In the data rows, the value 128 means zero.
Some points:
[136  77 118 106 134 121 123 164 117 132 115 120 127  98 103 100 120]
[ 95 108 144 122 133 133 101 120 134 152 120 114 116 101 140 126  91]
[117 126 152 155 117 136 102 211 127 195 115 130 129  97 105 120  95]
[ 95  95 151 111 135 130  97 161 136 109 119 120 111 109 156 144  87]
[100 117 136 162 131 131 105  84 126 126 118 133 119 100 130 170  93]
[102 117 143  99 117 144  97 139 127 172 117 140 122  99 137 155  92]
[211  90 111  65 102 117 228  12 170  82 126 114 150 217 133 189 210]
[ 95 148 137 107 132 117 107  89 126 151 117 127 113  95 131 133  95]
[101  77 143 229 133 127 111 180 122 155 117 150 117  97 120 122  95]
[118 144 143  99 143 131 116 146 123  96 117 131 134  98 109 122 115]
[102 115 138 171 123 133 111 179 121 136 117 134 117  96 114 131  99]
[ 98 126 134 188 117 128 103 143 119 166 121 125 110 109 151 117  93]
[ 99 112 135 121 124 129 100 139 133 127 122 116 117  98 102 154  87]
[121  86 116 129 134 126 134  29 115 137 117 124 136 105 101 100 126]
[110 118 128 121 128 132 114  86 130 160 117 137 119 100 134 112  94]
[ 96  96 133 170 122 127  94 153 131  97 113 109 108 107 183  87  88]
[132  94 112 156 137 137 127 167 114 159 120 128 143 111 101 118 123]
[197 131 106  83  98 119 142  12 176  83 155 116 137 255 180 146 144]
[ 94 107 127 118 126 114  96 145 125 149 120 112 109 112 150 118  85]
[124 109 114 117 145 130 127 172 115 138 118 114 146 107 101 120 114]
[ 94 143 130 111 115 128 105 211 121 132 117 135 113 101 137  76  92]
[127  99 109 167 151 134 133  75 117 112 115 120 122 101 102  87 133]
[123 127 106  98 163 130 140  28 115 129 121 162 140 106 101 106 118]
[ 95 107 116  69 161 117 111 172 117 168 115 104 126  99 117 134 101]
[118 128 121 139 149 121 114 103 119 146 115 150 133  98 104 120 113]
[100 135 116 180 145 128 109 197 120  94 116 140 120  97 109 136  93]
[101  89 138 194 136 122 102 137 127 142 121 135 117  96 138 126  96]
[232 255 115  78 120 110 255  34 145  88 187 130 181 195 153 141 255]
[119 147 112 120 107 135 132 120 117 178 115 140 133  97 102  94 108]
[132 129 106  87 143 125 112 115 117 163 127 151 117 111 101 107  97]
[113 114 132 164 137 141  98  97 115 139 117 121 122  99 108 140  85]
[107 109 140  60 136 138 114 255 122 162 115 118 122  98 107 141  92]
[205 224 110  84 103 116 205  14 114  79 255 121 107 139 177 203 157]
[ 98  84 139 140 106 133 100 255 137 131 118 114 114 101 159 114  86]
[136 186 113  75 102 115 224  11 145  84 235 115 144 196 166 213 255]
[132 142 110 187 132 139 119  28 116  91 119 106 122 111 101  87 141]
[115 125 123 122 159 145 118 244 125 154 116 115 123  97 110 119 117]
[119 117 145  57 143 139 115 255 119  98 116 122 120  96 114 132  97]
[108  76 136 180 168 127 109 109 123 118 116 121 122  98 128 117 112]
[153 127 113 190 166 129 116 121 115 162 119 130 143 105 102  94 153]
[174 254 112  71 101 115 214  15 142  82 152 115 118 125 193 152 255]
[102 128 141 182 141 139 107 156 122 167 117 111 125 104 107 100  91]
[ 96 123 135  92 124 147 108 250 115 150 120 116 111 108 144 113  87]
[142 109 106 191 130 134 118 128 115 101 120 127 147 104 101 121 103]
[127 126 115  86 139 141 118 148 116 125 116 151 121  97 105  95 117]
[100 110 129 121 160 131 117 156 123 145 117 123 113  98  97 115 106]
[ 94 123 153 173 121 123 107 130 123 131 121 116 117 107 130  99  92]
[110  73 122 154 125 138 119 255 118 149 117 145 135  98 111 130 106]
[134  75 116 150 164 112 142 236 116 118 115 134 126 102 102  98 151]
[130 158 114 115 105 141 126 180 117  91 117 153 121 100 101 136 147]
[108 114 143 130 106 139 111 208 117 179 115 150 125  98 107 115 101]
[140 153 110  69 100 112 180  12 217  85 109 115 119 255 214 228 255]
[209 255 159  56 125 110 165  32 128  77 159 172 144 255 145  83 255]
[101  81 148 134 124 135 103  88 124 102 119 128 119 107 134 199  87]
[120 103 134 166  71 116 106 255 117 156 114 136 145  97 105 122 111]
[126 119 132 163 147 136 106 227 121 144 118 106 120  98 117  99 106]
[113  54 139 177 136 120 113 176 120 139 118 117 118 101 124 108  95]
[230 174 135  73 120 113 125  33 140  91 159 160 135 177 174 151 255]
[100 112 139 198 126 143 105 184 124 142 120 133 119  98 123 150  95]
[ 96  87 149 201 127 135  95 105 133 144 124 112 109 113  97 152  86]
[216 255 126  69 111 113 255  35 139  81 143 121 179 198 230 120 255]
[109 112 142 130 130 126 113 204 126 159 121 122 111 100 116 103 106]
[102 108 134 166 118 154 102   7 124 195 117 131 116 107 124 108  86]
[102 114 136 158 119 132 110  79 115 133 120 130 124 102 105 127  97]
[111 109 122 124 136 137  98 129 116 122 116 127 122  97 101 131 105]
[195 138 114  68 102 112 255  18 194  90 180 115 135 255 136 132 125]
[133 227 128  69 134 110 255  39 160  78 208 152 144 190 151 117 255]
[255 119 115 129 104 111 153  23 171  94 166 112 155 200 255 218 220]
[236 166 121  72 118 109 164  47 117  90 200 145 139 255 118 109 255]
[100 114 153 168 107 136 117 162 126 116 118 124 109  99 116 146  95]
[101  96 142 177 131 125 102 136 123 135 117 145 122 101 120 129  97]
[ 95  75 134 184 120 139  99 152 142 159 116 112 108 109 139 167  87]
[109  94 124 126 139 142 128 188 117  41 115 137 125  99 112 131 113]
[104 112 136 120 131 121 106 119 117 177 115 112 113  97 115  99  96]
[ 96 105 137 147 114 128  95  59 131 148 121 112 114  96 140 131  88]
[102 128 127 210 137 121 111 153 122 130 117 129 119 102 111 151  89]
[250 201 142  60 117 112 181  26 132  82 160 165 163 255 125 106  86]
[ 93 115 147 134 111 131  97 106 134 115 128 107 108 107 141 176  87]
[107 104  96 144 112 117 124 239 122 132 118 124 129  95 116 137  98]
[129 141 145 134 151 120 125  13 119 120 115 153 127  97 114  95 103]
[115 134 123 155 131 119 111  11 118 145 116 124 123  97 110 119 101]
[ 95 116 154 195 125 131 102 171 130 145 121 117 114 111 149 169  86]
[114 137 128 218 146 138 100  75 121 115 116 131 111  99 105 124 107]
[167 146 107 150 126 134 133 135 116 108 115 170 158 110 101  94 131]
[132  98 106 119 123 121 128 174 116 140 122 149 140 111  99 124 145]
[191 217 133  60 124 113 206  31 144  81 128  98 200 255 134 147 250]
[101 116 137 174 107 139 110 104 122 116 117 135 122  95 107 132  92]
[ 96 135 115 127 111 121 110  62 119 140 119 132 130 100 123 116  96]
[127 112 119 116 147 122 122  11 118 100 116 124 143  97 110 138 110]
[121 127 110 143 155 125 131 240 114 190 117 132 131 103 100  96 128]
[143  96 109 147 147 110 133 255 115 134 114 111 126 110 101 107 142]
[192 138 133  74 119 111 160  37 140  88 133 127 185 255 175 137 218]
[ 96  98 133  93 132 133  95  90 117 128 120 133 114 102 126 127  92]
[124 131 118 149 123 136  99 182 116 163 115 147 132  98 100 108  98]
[120 132 116 122 151 138 149   4 115 127 116 125 119 102 101 103  99]
[151  86 113  59 108 137 108 138 118 173 116 150 117  98 102 114 105]
[ 95  72 134 168 125 138 111 255 127 109 118 112 113 107 127 207  96]
[115 106 123 159 186 138 119 149 116 124 114 101 148  97 109 109 108]
[122  73 116 181 116 127  98  99 139  82 142 104 108 146 157 120  90]
[103  84 142 137 118 131 107  98 126  96 119 124 118  99 127 102  96]
[121 118 149 122 127 148 111 168 121 152 116 132 128  97 120 109 116]
[103  72 149  71 143 133 118 163 119 203 114 146 132  97 112 115  88]
[118  72 121 109 137 130 104 188 117 109 114 131 131  97 103 111 107]
[104 111 105  67 137 116 101 255 116 167 118 134 140 104 102  75 127]
[ 98 106 113 107 130 151 101 135 118 150 116 151 122  98 128  84 105]
[124 107 105 100 131 133 114 255 116 171 121 145 157  99 102 117 139]
[ 94 148 149 105 111 147 105  83 129 120 120 125 115 111 125 170  88]
[112  99 133  76 144 139 102 179 131 138 117 120 123 101 122  99  98]
[ 94 114 138 158 129 125 114 139 127 158 113 128 115 102 122  95  95]
[182 193 114  85 100 114 138  18 189  90 186 113 138 255 220 224 140]
[255 255 139  58 133 112 201  41 139  85 226 135 190 111 168 114 255]
[100 107 135 117 126 135  97 178 129 142 119 116 111 100 135 142  91]
[110  88 136 207 166 125 107 128 128 126 119 139 125  97 112 111 100]
[199 255 116  64 100 119 201  29 200  80 208 115 145 255 232 154 232]
[115 119 127 108 101 139 127  97 119 121 119 123 125  97 120 105 100]
[ 96  98 172 246 105 131  98 125 129 110 118 125 110 103 136 105  87]
[155 114 130 131 131 113 109 154 115 191 116 146 120 108 100 105 123]
[142 198 113  94 110 114 245  39 147  79 199 127 152 148 178 159 161]
[128 110 113 148 172 135 121 227 116 131 120 114 151 107 101 115 123]
[104  94 148 104 131 129 109 177 114 145 116 143 118 105 118 154  88]
[110 107 121 148 120 135 123 140 118 156 117 126 114  99 126 165 103]
[ 94  86 136  77 126 125  96 221 155 122 124 110 109 117 131 183  86]
[240 255 109  75 101 120 255  13 178  84 160 117 154 248 227 171 185]
Along one direction, these points spread out more than along any other. For each point below, how far along it does it lie, from 0 to 99? The average is 50, and the first point in the table lies past the average.
[109  94 124 126 139 142 128 188 117  41 115 137 125  99 112 131 113] 57
[129 141 145 134 151 120 125  13 119 120 115 153 127  97 114  95 103] 45
[127  99 109 167 151 134 133  75 117 112 115 120 122 101 102  87 133] 50
[ 95  72 134 168 125 138 111 255 127 109 118 112 113 107 127 207  96] 66
[113  54 139 177 136 120 113 176 120 139 118 117 118 101 124 108  95] 63
[ 96  98 133  93 132 133  95  90 117 128 120 133 114 102 126 127  92] 53
[108  76 136 180 168 127 109 109 123 118 116 121 122  98 128 117 112] 57
[107 104  96 144 112 117 124 239 122 132 118 124 129  95 116 137  98] 64
[117 126 152 155 117 136 102 211 127 195 115 130 129  97 105 120  95] 64
[ 96  87 149 201 127 135  95 105 133 144 124 112 109 113  97 152  86] 59
[121  86 116 129 134 126 134  29 115 137 117 124 136 105 101 100 126] 47
[ 93 115 147 134 111 131  97 106 134 115 128 107 108 107 141 176  87] 53
[115 119 127 108 101 139 127  97 119 121 119 123 125  97 120 105 100] 51
[103  84 142 137 118 131 107  98 126  96 119 124 118  99 127 102  96] 54
[119 147 112 120 107 135 132 120 117 178 115 140 133  97 102  94 108] 53
[240 255 109  75 101 120 255  13 178  84 160 117 154 248 227 171 185] 8
[124 131 118 149 123 136  99 182 116 163 115 147 132  98 100 108  98] 61
[102 128 127 210 137 121 111 153 122 130 117 129 119 102 111 151  89] 60
[118  72 121 109 137 130 104 188 117 109 114 131 131  97 103 111 107] 61
[110  73 122 154 125 138 119 255 118 149 117 145 135  98 111 130 106] 67
[102 128 141 182 141 139 107 156 122 167 117 111 125 104 107 100  91] 61
[115 125 123 122 159 145 118 244 125 154 116 115 123  97 110 119 117] 63
[ 96  96 133 170 122 127  94 153 131  97 113 109 108 107 183  87  88] 59
[ 98  84 139 140 106 133 100 255 137 131 118 114 114 101 159 114  86] 67
[110 118 128 121 128 132 114  86 130 160 117 137 119 100 134 112  94] 52
[124 107 105 100 131 133 114 255 116 171 121 145 157  99 102 117 139] 62
[205 224 110  84 103 116 205  14 114  79 255 121 107 139 177 203 157] 20
[255 119 115 129 104 111 153  23 171  94 166 112 155 200 255 218 220] 20
[ 94 123 153 173 121 123 107 130 123 131 121 116 117 107 130  99  92] 57
[ 98 106 113 107 130 151 101 135 118 150 116 151 122  98 128  84 105] 57
[100 107 135 117 126 135  97 178 129 142 119 116 111 100 135 142  91] 60
[151  86 113  59 108 137 108 138 118 173 116 150 117  98 102 114 105] 55
[155 114 130 131 131 113 109 154 115 191 116 146 120 108 100 105 123] 56
[132 142 110 187 132 139 119  28 116  91 119 106 122 111 101  87 141] 44
[104 112 136 120 131 121 106 119 117 177 115 112 113  97 115  99  96] 57
[209 255 159  56 125 110 165  32 128  77 159 172 144 255 145  83 255] 15
[ 96  98 172 246 105 131  98 125 129 110 118 125 110 103 136 105  87] 60
[119 117 145  57 143 139 115 255 119  98 116 122 120  96 114 132  97] 62
[199 255 116  64 100 119 201  29 200  80 208 115 145 255 232 154 232] 9
[250 201 142  60 117 112 181  26 132  82 160 165 163 255 125 106  86] 23
[255 255 139  58 133 112 201  41 139  85 226 135 190 111 168 114 255] 16
[111 109 122 124 136 137  98 129 116 122 116 127 122  97 101 131 105] 56
[120 103 134 166  71 116 106 255 117 156 114 136 145  97 105 122 111] 66
[133 227 128  69 134 110 255  39 160  78 208 152 144 190 151 117 255] 17
[109 112 142 130 130 126 113 204 126 159 121 122 111 100 116 103 106] 62
[ 98 126 134 188 117 128 103 143 119 166 121 125 110 109 151 117  93] 59
[124 109 114 117 145 130 127 172 115 138 118 114 146 107 101 120 114] 57
[120 132 116 122 151 138 149   4 115 127 116 125 119 102 101 103  99] 44
[232 255 115  78 120 110 255  34 145  88 187 130 181 195 153 141 255] 11
[110 107 121 148 120 135 123 140 118 156 117 126 114  99 126 165 103] 56
[ 95 108 144 122 133 133 101 120 134 152 120 114 116 101 140 126  91] 56
[101  96 142 177 131 125 102 136 123 135 117 145 122 101 120 129  97] 59
